In the data rows, the value 128 means zero.
Here are some points:
{125, 137, 102, 095, 132, 177, 086, 078}
{116, 135, 140, 151, 105, 117, 124, 108}
{134, 143, 134, 113, 095, 148, 083, 055}
{108, 150, 069, 190, 102, 084, 166, 140}
{133, 112, 121, 156, 117, 081, 148, 178}
{124, 135, 106, 099, 135, 170, 094, 088}
{138, 091, 173, 096, 151, 136, 128, 178}
{113, 142, 076, 177, 121, 084, 155, 121}
{156, 082, 183, 095, 118, 145, 127, 193}
{125, 115, 134, 126, 143, 125, 145, 154}
{122, 114, 136, 118, 148, 136, 146, 148}
{146, 123, 125, 122, 142, 141, 147, 165}
{116, 135, 145, 153, 105, 107, 124, 105}
12 more points follow, each with its number after it:
{119, 117, 143, 156, 092, 129, 136, 189} 0
{130, 129, 128, 093, 157, 165, 118, 148} 1
{118, 137, 140, 149, 104, 113, 121, 094} 2
{162, 117, 150, 127, 105, 097, 123, 104} 3
{130, 119, 134, 136, 133, 137, 144, 190} 4
{127, 137, 106, 099, 129, 167, 091, 081} 5
{123, 147, 134, 113, 115, 140, 086, 054} 6
{109, 138, 141, 157, 106, 111, 125, 112} 7
{101, 150, 128, 150, 123, 116, 124, 093} 8
{093, 149, 103, 149, 122, 141, 129, 131} 9
{116, 141, 076, 171, 114, 098, 157, 133} 10
{145, 093, 166, 086, 156, 144, 125, 162} 11
Which two of these numbered points are nearest to each point below by angle, seen from the average point of the first points? Their numbers follow each, nearest first.
{111, 147, 064, 181, 110, 090, 162, 124} > 10 9
{114, 142, 068, 179, 125, 080, 159, 123} > 10 9
{105, 148, 135, 156, 099, 118, 122, 105} > 7 2
{097, 155, 128, 153, 119, 113, 121, 081} > 8 2
{100, 136, 113, 144, 132, 136, 129, 136} > 9 10
{128, 127, 132, 086, 167, 167, 115, 146} > 1 11
{124, 136, 147, 169, 065, 111, 122, 121} > 7 2
{114, 137, 140, 153, 102, 114, 121, 096} > 2 7
{146, 117, 128, 075, 137, 174, 107, 103} > 5 1
{123, 130, 091, 182, 107, 082, 165, 161} > 10 0
{130, 118, 137, 136, 132, 135, 145, 190} > 4 0
{142, 091, 172, 091, 149, 139, 124, 161} > 11 1
